Each named turn below is shown by a few rows before and after it. Which turns, in which order, take the first row of each later pair to the second? The first pair is answered.
k213:
[  7 -34  -3 -18   5  17  -5  -2  47  43  28 -30  -3  32 -29] => [  7 -41   2  -5  18  -2   8   6  60  43   4 -29 -34   3   7]
[-19  18   4  11  11 -26  -1  34  -9  24   9  36   8 -43  11] => [-12  28   0   2  -4 -12 -17  26  -7  21  27  31  33  -9 -28]
[ -7   7  20  -4   5 -17  12   3  -2  24  -5 -16 -29  -4  24] => [ -9  14  11  -8  -8   0   1   9 -32  28  20 -14 -13   8   2]
[-33   7   4 -10 -19 -21 -40   8  20  20  19 -27 -26   6 -21] => [-33   4  11  -8 -13 -29 -36   8  34  21   8 -30 -33   2 -11]
k147:
[ -1 -39  -5  -4  -8 -35  16 -30   4   4  -9 -20 -12 -16  29] => [ 20 -17  -2   3 -19 -13   1 -44  12 -24 -25  -5  21  -8  14]
[ -2 -16   3  -9 -10  -8   2  -7  24  -1  -4 -11  -7  30  -8] => [  2  -3   2  -6 -25   5  -4  -8   9  -9   2  -5   6  33 -23]
[-11  -3 -25 -18   1 -33  -5 -27  26  -4   1  28  35  18 -26] => [-15   6 -27 -16  -3 -25 -10 -13  -4   3  22  32  42  17 -31]
k505:
[-11  28 -13 -25 -18  13   3 -63  22  -8  33 -24  29   3 -26] => [ -6  19  -2 -22 -21   3   2 -68  43 -18   7 -24  23 -12 -10]
[-20  -7   4   9  10 -12   2   0  10   5   9   1  -8   6  19] => [-22  -2   1   8   9  -9  -1  -2   1   9  21  -2   2  15   7]
[  2 -33  17  24   1   1 -23  25 -20   8  32   3 -31  25 -17] => [  7 -27  21  19  -6   6 -31  12 -11   2  30   8 -12  32 -33]
Pairs:
Between the rows of a pair lie 2 to 3 turns.
[  9  30  -4  21  -4  28 -11  13 -44  -7  18  -2  20  -9   1] => [ -7  11  -7   8   4  18  -4  15 -41  20  41  -8   5   4  -5] -> k147, k505
[-21 -33 -21  19   5  -1   7  43 -26  28   8  -8 -38  -5   2] => [ 21 -16  -3  22 -20   8 -10  -6  34 -24 -43   2  -1  18 -18] -> k147, k147
[ 12  -3  -1 -12 -15   7  13  10 -43 -11  17   3  40  20 -39] => [ -2 -18   0 -19 -13  -1  19   8 -32   4  20  -8  27  29 -40] -> k147, k505
[ -9  17 -34 -18 -26  27  -1   4 -26  27  31  10  29  50 -54] => [  1 -26  -5 -17  -7 -23  24 -16  69   8 -57   1 -23  23   5] -> k213, k505
[ 31  25  18  11  -5   8  -1 -17  17 -30 -45   8   7 -25  22] => [ 19  24   0  -3 -19  28 -18 -12 -17  -7   8   7  37  24 -33] -> k505, k213, k213
[-18 -39 -30  -7  42  13  -4  22 -28  46  62   8 -20  33  -8] => [ -1 -62  -8   3  57 -15  14   5  31  15 -21  18 -47  -7  51] -> k505, k213, k213
[-12  24 -36  12 -10  19   2  -4 -44   2  32 -24  -5 -23  -5] => [ -2   8 -17  10  -4  -5  20  -7  -2  -6 -12 -23 -33 -42  37] -> k213, k213, k213
